One turn sends every row of this set to another row. A few are shown first. Where does it send the rows asked after them?
q_781: [  1  -2  14  -3  22  18  -6 -21  -2  -9  25  -9   5   6 -20   2 -18  -3
   7 -13 -11   2 -25 -18 -19   2  -6  11]
q_715: [ 11 -15  -6   0 -12 -24   7   4  30   0  17  19   1   7   7  -5  12  -2
  13   7   1   0 -23  16  10  15   5 -13]
q_778: [ 16  -6  -6  -5 -18 -17 -19   5   0   9   4   6  -4  14   6   8   4  -7
 -12  16  12  -6  38   5   8 -15   5  -8]
q_546: [ 10  -7   1 -21  11  21 -17 -16  -6  -2  -5   0  19 -10 -24 -10 -14 -23
  -5  -2  -5  10 -21 -19   1   9 -10   5]
q_249: [  8 -10 -14  -4 -15  -8   3   8  14  -3  19  20 -14  27 -18   2   1 -10
   7  16  -6  -4  15  15  20   1  -8 -22]
q_841: [-10   1   3   0  25   2  -7 -20 -13 -13  16 -14  13  10 -18   7 -23  -7
   5 -12 -14   9 -18 -16 -16  20 -10   8]
q_239: [  7  13  12  10   1 -26 -16 -14   7   3  14   6  -6  -8  24  -8  19  15
  -6  -4  25  -5   3   6   3  11   6   1]
q_76: [ -4  19   5   1  15  16  -5  -8 -28 -25  12 -21   5  -7 -19  -9  -9  -9
  -9  -1  -2   1   4 -17 -21  17  10  -4]
q_902: [  1   3   7  10 -36   0  -9  17   5  -8  27 -13  -5  12  17   5  -6   0
  -1  15   7 -20   7  11   1  14  12 -11]
q_527: [ -6 -15  -4  -1 -18   0   3   8   8   7  10  23 -10  20 -13   2   4 -32
  -2  20  -4 -17  13  11  22  10  -8  -8]
q_534: [  0 -19  11   3   9  -7   8  -7 -17 -17  -4 -17  16  -4  -1  -4 -23  -7
   0 -10  -8  15 -18 -30 -20  11   4   7]
q_946: [ -7   2   8   9 -32 -15  -3  15   1 -12  20  -5 -16   8  10   8   6   2
  -1  15   4 -31   7  12  -1  17  11  -8]
q_685: [ -3   2 -17   0 -20  -7 -33   4 -12  10  12   1  -1   9  10   6  13 -14
 -18  11  11  -2  32  -3  12  -2   3  -6]
q_982: [ -3  -1 -14  -9   5  16 -13  12 -26  -2  18  -6  21 -11 -16  -6 -16 -21
  10  -1 -18  12 -12 -29   4   7   5   3]
q_640: [ 12  12  16  10  -5 -21 -14  -8  16   2  10  -2   0  -3  29 -13   6   1
  -7   9  22 -14  -2  19   0  12   4   5]
q_102: [ -4  -7  -2   5  18 -10  -4   0  20  14   6  28 -12  14   0  10  10 -21
  20  13  10 -10  18  -2  10  15  -4   9]
q_261: [  5  -9   0 -14   8   7  -8 -16 -18 -12  -5  -9  14   9 -27 -20 -17 -24
  -7  -3 -12   4 -21 -22  -9  11 -15   6]
q_179: [ -1   0 -13 -12   9   2 -21   4 -33  -3   4 -15  18  -2 -15   0 -27  -9
   3   3 -17   4 -13 -32  -1   9  -3  -5]
q_813: [ -3 -23 -13   1 -27  12   0   6   9  -2  15  22  -9  25 -19   0   4 -25
   0   8   0   0  10  -2  19  10  -7 -18]
q_863: [  4  -8 -10   1 -21  -6 -27  14  -6   9   3   0  -4  14  17   4  -8 -20
 -13  22   5  -6  32   2  10  -8  -1  -6]
q_385: [  9  -8   4   1 -35 -11  -3  12  13   0  27  -2   1  12   9  16  -1   9
   1   8   7 -17   5  14   6   4  18 -19]
q_853: [ -2   0   7   4  25  22  -2 -17 -18 -12  19  -3   4   9 -28   2  -9  -9
   5  -4 -14   5 -15 -17 -20  15  -3  -1]
q_922: [ -6  -7  -8   2 -20 -16 -21  14  -9   8   1   6  -6   6  12  10   8 -22
 -12  22   1 -15  31   5  11   5   5   0]
q_258: [  5 -12  13   1   9  -2 -10  -7  -9 -22  -5 -18   2 -12   2   5 -21   8
   2 -13  -8  19 -12 -23 -25   4  -3   2]
q_761: [ -1  -6   0 -16  14  17 -14 -20 -25  -4  -8   0  12  -4 -22 -17 -11 -21
 -20   2  -8   7 -14 -17  -7   5  -4  -5]
q_163: [  5 -15   2   8  -3 -18   6   8  27   1   6  18  -6   2  24 -13   0  -2
  22   9   3  -2 -26   7   5  19  -2  -6]
q_247: [  1 -19  10   5  -1 -21   9   6  23   8   4  26 -13   4  15   0   7   0
  22   9   5 -16 -17   1   7  16   1  -4]
q_911: [ 15  -3 -17  -1  12 -26  -9   5  21   2   5  19  -4  16   2  -2  20 -18
  21  10  10   6  21   3   5   7   0   4]
q_644: [  4  17  -2   1   3  12  -5   4 -26 -29  13 -21  10 -13 -21 -13 -15 -15
  -5  -2  -8  15  11 -10  -5  18   0   0]
q_762: [  2   5  12   0  11  -4   4 -16 -32  -8   8 -16  16 -13 -11 -10 -30   3
 -18  -5  -9   9 -13 -10   1  10  -9  -8]
q_501: [  5  -3  16   2   8   0   1 -17 -34 -13   5  -5   6 -11 -11 -21 -10   1
 -19  -1 -12   9 -25  -9  -6   7  -5 -12]
q_156: [ -5 -12   3   0  25   1  -6  -7 -20 -10  -7  -7   6 -11   2   1 -13  -1
   6  -7  -8  15 -14 -35 -26   8   8  -3]
q_174: [  4  -3 -11   9  24  -8  -7   3  25   6   8  22  -8  19   8  -2   3 -21
  27  10   9   4  16   2   5  10 -11   6]
q_68: [  0  -1   5   8 -45  -4  -3  12   2 -16  23  -6 -10   6   7   0   8   9
  -5   5  10 -17   0   2   4  18  13 -20]
q_979: [ -3 -12  -9  -1   1  15 -14  10 -39  -4   8  -7  14  -6  -9   3 -12 -11
   3   5 -20   9 -16 -30 -12  11   9 -11]
q_244: [  6  13   7  -2   4   8   1   2 -30 -22   8 -23  14  -3 -24 -11 -26  -7
   2  -2  -2  -3   4 -29 -11  16   3   1]
q_461: [  0  -1  11   4   2  -8   1  -6 -32 -20  15 -18   2 -15  -6 -21 -20   3
 -19  -8 -18  18 -10  -6  -4  -5  -9  -5]
q_365: [ -1  -6 -13   7  22  -8 -13 -14  18  12   9  28  -5  16   2   2  15 -16
  12   4  16  10  19  -7  12   6  -9   4]
q_548: [  2 -14  -7   2 -12   6  -2   6  11  -2  13  21 -13  29 -12  -9 -10 -29
   4  19  -4  -6  14  12  21   1 -17 -15]
q_215: [  4   7  19   4  -4 -30  -9  -8  10   1   5   9 -13  -5  18  -5  15   6
  -5  10  15 -24   2  15   3  14   3   2]
q_305: [ 17   6   8   1  -7 -25  -9 -11  22   4  14   3   9   2  15   0  16  -2
  -5   8  22 -10   9  17  -1   9  14   7]
q_817: [  4 -20   5   9  -9  -7  15  -3  27  -5  11  26 -11   5   6  -6   9   6
  21  -3  10   2 -22  -5   9  18  -2 -15]

q_853 -> q_156
q_247 -> q_215
q_546 -> q_781
Where do these go?
q_817 -> q_239
q_261 -> q_841
q_778 -> q_249
q_548 -> q_174

One turn sends every row of this set to another row. A few are shown first. Where does it send the rows asked after them?
q_236: [ 16  -9   0  -8  18   2  -4  31 -10   8  -3   3 -15  -7  13   5   9  29
 -28 -18  15 -24  21  15  11   6 -14 -15   7  13]
q_134: [-10  34  16  -6  20  23 -24  10 -13   9  10   0 -18  -9  -1  11  11  -4
  24  -4  18   0   9  -8  -4  11  18  24 -20  14]
q_9: [-13  34  18  -7  26  33 -29   2 -12   9  -4   3 -27  -6  -2  15  15  -6
  22   4   6   1   7   4  -2  13  12  14 -24  19]
q_798: [ 19 -10   8  -8   9 -21 -11  -1 -19   2   7  20 -15  10  -9 -14  -3   3
 -19  -7   8   2  12  28  12  40   4 -24  -3   5]
q_72: [ -3  16  -3  16 -21  16   9  19 -25  -1  -4  13 -30  -2  10   3  -4   0
  -1 -13  -6 -13  24   9   8 -15  -8   1 -11  34]
q_371: [-14  21  20 -16  17  18 -11  13  -7  16  -8   0 -17 -10  -5  18   4 -14
  -4  13  12  -5   4   6  -7  12  30  24 -16  23]
q_118: [  8  -4   2  -4  14  -8 -16  -4 -18   8   1  18 -12  13   0 -16   2  15
 -14  -8   1  17  10  26  19  35 -20 -29  -2  13]
q_543: [  0   4   4  21 -25   9  -6  -1 -19   2  -3  20 -39   8   3   7  -5 -21
   7 -12   1 -15  24  25   0  -9  -2 -11 -19  25]
q_189: [ 11   7  15  17   4  18   5 -12  13  -7  -3  10   2   6   0   0  13  27
 -17 -11   4   5  13  -8  13  14   0  -8  -8 -21]
q_229: [ 24   9  24  12   8  26  -1 -15   6 -13  -9  13  -8  16  -2   5  12  23
 -19  -8  -6  -3  11   2   0  17  -2 -16 -10 -18]
q_362: [ -1  26  21  -1  19  25 -29  11 -20  -6  -3  -3 -21 -18   4   9  10  -1
  26   8   6  -8   6  -5   0  14  29  11 -18  26]
q_536: [ -5  27  17  -6  11  18 -22  18 -20  13   9  -8  -2  -5   9  13   1   0
  13  -1  19   1   0  -9 -17   7  13  21 -13  28]
q_159: [  6  -4  -1  -3  19  -5 -16  12 -15   4  -6  12   0  -4   8 -12   8  25
 -20 -13 -11   5   4  17  19  25 -13 -36  -6  23]
q_688: [ 13  -5   4 -15  18 -20  -3  13  -8   9  11  19  -7   4  -9  -5   2   4
 -34 -21   2 -11   8  19   2  30   7 -21 -10   1]
q_828: [ -4  24  20   3  13  20 -35  -1 -18   1   7   0 -22  -9   1   7   8  -9
  35   4  19   1   8  -3   0  17  24  14 -19  17]
q_747: [ -4  18  24  -3  15  26 -32  10 -20   3 -16  -7 -11 -11  10  15   4  -2
  13  17   1  -3  -2   5  -8   9  20   2 -16  42]
q_612: [ 20 -10   3   1  15   8 -20  18 -19   5  -2   3 -18   4  20   2   7  31
 -11 -15  14 -12  20  21  10  10 -30 -27   8  19]
q_515: [ 16 -21   2  -4   8 -14  -3  22  -4   9   7   6 -19  -8   5   2   4  14
 -24 -16  32 -25  24  17  14  14   4  -9   7   1]
q_945: [-18  21  19  -5  15  25 -32  -7 -11  22  -6   0 -17   5   2  17   7 -13
  17  10  16  14   3  12  -8  14   2  11 -19  25]
q_542: [ 13 -23   4  -2   9  -9 -14   2  -1  15   2  12 -32   6   2   4   7   3
 -16 -10  32 -14  26  34  14  19  -8 -17   2  -3]
q_744: [ -6   9  23   0   1   7 -28  -2 -16   7   1  -3 -14  -6   0   8  -3 -16
  21  16  27   4   3   4  -2  20  32  16 -12  23]
q_424: [ 23   1  23  21   1  16 -10 -20   9 -13   1  10   0  13   1   4  10  18
  -9 -14   4  -3   9  -2  -2  16   4 -20 -14 -21]
q_674: [-10  25  21  -7  22  24 -23   5  -8   3  -7   3 -29 -16  -6  13  13 -11
  16  10   8  -8   9   4   4  15  33  16 -23  18]
q_642: [ -9   2  -2  19 -25   2   2   5  -9   8   0  19 -34  -1   0   7  -3 -23
   1 -17   7 -18  26  18   5 -12   7  -2 -21  20]
q_802: [ 25   7  23  17   1  21   3 -10   1 -21  -7   9  -1   6   2  -3   8  30
 -14  -3  -1   0  12  -7  10  19   5 -11  -3 -13]
q_56: [ -9   9  -5  17 -25   5  12  18 -14   5   0  14 -27  -8   6   4  -4  -9
  -3 -18   3 -17  25   7  10 -16   5   5 -14  26]
q_585: [ 20 -22   8   4  12   3 -26   0 -13   5  -9   9 -31   8  11   2   8  13
  -8  -4  19 -11  22  37  15  19 -19 -32   4  13]
q_251: [ 10  -4  -3  -6  17 -17 -12  22 -13   7  12  11   8  -5   5  -9   4  19
 -25 -29  -1  -6   4   7   5  21  -2 -28  -9  13]
q_652: [ 15  -3  19  20   4  16  -3 -16  17 -12 -11  11  -1   0  -1   4  14  19
 -18  -9  -1  -6  10  -2  10  14  13 -19 -14 -18]
q_500: [  3  14   3  18 -21  18  -3   7 -28  -2  -6  16 -36  10   8   5  -5  -7
   7 -12  -6 -10  24  19   0 -11 -13  -8 -14  33]

q_424 -> q_189
q_747 -> q_744
Where do these go?
q_542 -> q_236
q_251 -> q_118
q_362 -> q_828
q_642 -> q_72

One turn sends every row of this set to another row. A few are shown first. Where does it send the rows asked after them?
q_607: [  0 -18 -17 -31   8  13   4   4 -16 -31 -18   8 -12  -5 -21   3   1]
q_369: [-12 -14  -7 -27   8  12   1   6 -15 -30 -24  -3 -12  -1 -12   2   5]
q_520: [  5 -35   0 -31 -10  26 -12  15  19  10   3   4  13   9 -27  -4  -5]
q_810: [-11 -35  -4   5 -18  12 -24  28  13  -6 -21  -2  19  19  -5  -6   6]
q_659: [  4 -13 -18 -20  12  19   6  -2 -19 -31 -17  24  -1  -7  -8  -1  12]
q_804: [  7 -38  -6 -28  -2  32 -14  13  22  -4 -12   6   3  -2 -35   2  -5]
q_662: [ 20 -27  -4 -18   7  22   7 -12  22  -4 -10  20  16 -24 -22   3  -9]
q_288: [  1 -23   9   1 -21 -14   6  25   0  -2 -34   5  28  -3  -2 -12  18]
q_347: [  3 -41  -8 -22   9   8   4  -7  26  -6   5  25  25  -7  -7  -1 -17]
q_373: [  9 -18 -10   4  -5 -21  30  -1   9  -6 -19  23  20  -8  -4  -3   8]
q_476: [  7  -2 -12  -5   3  16   4  -5 -22 -27 -23   4  -4 -10  -8   4   7]
q_710: [ 16 -28   1 -26   1  13  12  -7  20   8   6  20  25 -12 -15  -3  -9]
q_11: [ -4 -17  -7  13 -22 -15  10  24   4  -5 -31   5  12  10  -6  -6  19]
q_250: [  8 -24 -12 -19   6   0  24 -12  24   1   5  24  12  -5 -16   4  -9]
q_793: [ -4 -18 -16 -30  15  22   2   0 -14 -31 -15  19  -6  -2 -10   0  10]
q_596: [ -3 -20 -14 -20   2  -8  -6  -4  26  -8  14  25  25 -13  -7  14  -9]
q_697: [-10 -41  -5 -19  -1  23 -20  11  26  -2   2   5  15  16 -12  -2 -12]
q_933: [  1 -31  -6  17 -17 -11  -3  21   3 -13 -31  14  32   0   4  -9  11]
q_406: [-14 -26   6  16 -20 -12  -5  22   0  -2 -21  12  27  -6  -6  -6  23]
q_938: [  1  -7 -14  -9   7  19   2   0 -22 -30 -24  18   0  -5  -3  -2  18]
q_858: [  0 -14 -12  -2  -7 -26   1   4  14 -13  -4  26  32 -19   2  10   3]
q_438: [ -9 -35   3 -15 -14  15 -17  31  12 -10 -38  -6   4   5 -25  -3  11]
q_429: [ -5 -28 -12 -24  -2  19   0   6  26   5   7   5  -2  19 -25   3  -8]
q_803: [-14 -41  -2 -22  -5  17 -15  11  20   6  13  13  14   3 -29   0  -3]
q_431: [ -9  -8  -9 -12   7  23  -4   4 -19 -28 -24   9  -4   3  -1  -2  19]
q_394: [ 12 -11 -20 -18   5  15   6  -2 -20 -29 -16  12  -7 -11 -19   4   2]
q_650: [-13 -14 -10 -25  12  25  -5   4 -14 -29 -20  10  -8   5  -7  -2  14]
q_656: [-24 -35   4  -4 -19   7 -23  29  10   3  -8   0  14  11 -20  -4  14]
q_732: [  2 -26   1   8  -7 -15  13   0   4  -2  -8  29  34 -24  -7  -3  12]
q_499: [ -5 -24  10   3 -12  -5   2  19   6 -13 -50   1  18 -12  -6  -7  18]
q_79: [ 13 -19   6   2   2  -1  17  -8  12  -9 -33  16  25 -29  -4  -1   5]
q_489: [-13 -23  -8  -4 -19  10  -9  27  14   1 -16  -6  -1  28 -20  -2  10]
q_529: [-17 -18 -12  -4 -20  -2 -32  28  16  -8  -4   1  17  10 -10   9   8]
q_203: [ 15 -22   6  -7  -5 -11  22  -1   7   2 -17  21  35 -20   0  -7   5]
q_383: [ -8  -3  -3 -11   5  14   2  -1 -19 -26 -27  -6  -7  -4  -4   2   9]
q_540: [ 10 -34  -9   1   0 -13  14  -1  13 -13 -15  31  36 -16   3  -5  -3]
q_545: [-10 -13 -12   7 -21 -23 -16  23   8 -13 -16  12  27  -4   0   6  15]
q_486: [  1 -35  -4 -16   3   3   6  -7  18   4  14  31  26 -18 -20   1  -4]
q_402: [ -5 -31   4 -13 -23   9 -16  35   7   4 -22  -5  15  15 -18 -10  12]
q_387: [-13 -22 -13 -21  -5   6 -26  11  27  -5  13  10  15   5 -14  14  -7]

q_402 -> q_520
q_387 -> q_596
Where do these go?
q_11 -> q_489
q_650 -> q_793
q_486 -> q_732
q_79 -> q_499
q_540 -> q_933
q_369 -> q_607

